In the rows, zero is written as 128.
Families of rows that turns and mirrors carry onto each other, the same ones carrying the whole set onto itself: the rest of each named row's family, in list order
4 families of 8 rows
q_517: [107 107 114 167 145 125 138 135 108]
q_445: [116 143 140 141 106 161 138 107  96]
q_470: [ 96 117 141 142 115 144 153 124 101]
q_852: [132  91 132 123 154 124 101 158 147]
q_488: [144 100 147 126 139 123 105 150 178]
q_65: [169 132 154 137 137 145 111 108 172]
q_489: [160  93 151 123 118 119 105 131 158]
q_437: [143 154 104 147 147 150 134 139  99]
q_664: [ 90 142 110 152 138 151 147 128 127]
q_736: [126 105 175 115 157 143 133 125 158]
q_239: [170 116 123 137 145 146  80 123 139]
q_396: [166 112 128 142 134 133  92 131 171]
q_722: [162 110 163 108 127 129 123 132 158]
q_825: [ 85 143 118 162 121 157 130 106 122]
q_166: [ 95 115 110 151 122 136 152 123 110]
q_986: [ 86 122 164 151 119 133 122 117 106]
q_917: [149 139 164 122 144 143 105 111 171]
q_497: [109 157 119 129 104 156 128 115 101]
q_737: [131 142 108 145 110 154 130 129  91]
q_816: [ 90 156 115 149 111 158 115 118 118]
q_849: [110 117 106 147 120 140 145 144  94]
q_323: [144 116 171 120 142 136 127 125 183]
q_510: [120 169 151 127 119 154 118 117 100]
q_317: [121 139  90 139 122 145 142 130 103]
q_557: [178 114 152 121 136 133 133 117 159]
q_107: [127 108 166 125 151 127 109 124 178]
q_309: [166 136 128 135 156 138  98 121 170]
q_696: [143 101 129 139 155 119 100 138 175]
q_545: [176  98 142 140 129 129 114 116 159]
q_966: [ 92 153 106 135 126 153 128 139 120]
q_904: [158 131 165 132 149 162 110  90 147]
q_357: [ 89 130 134 143 104 147 136 105 108]

Which other rows belong to the same family as q_510? q_517, q_852, q_437, q_736, q_239, q_986, q_904
Which other rows belong to the same family as q_65? q_488, q_396, q_166, q_497, q_323, q_317, q_357

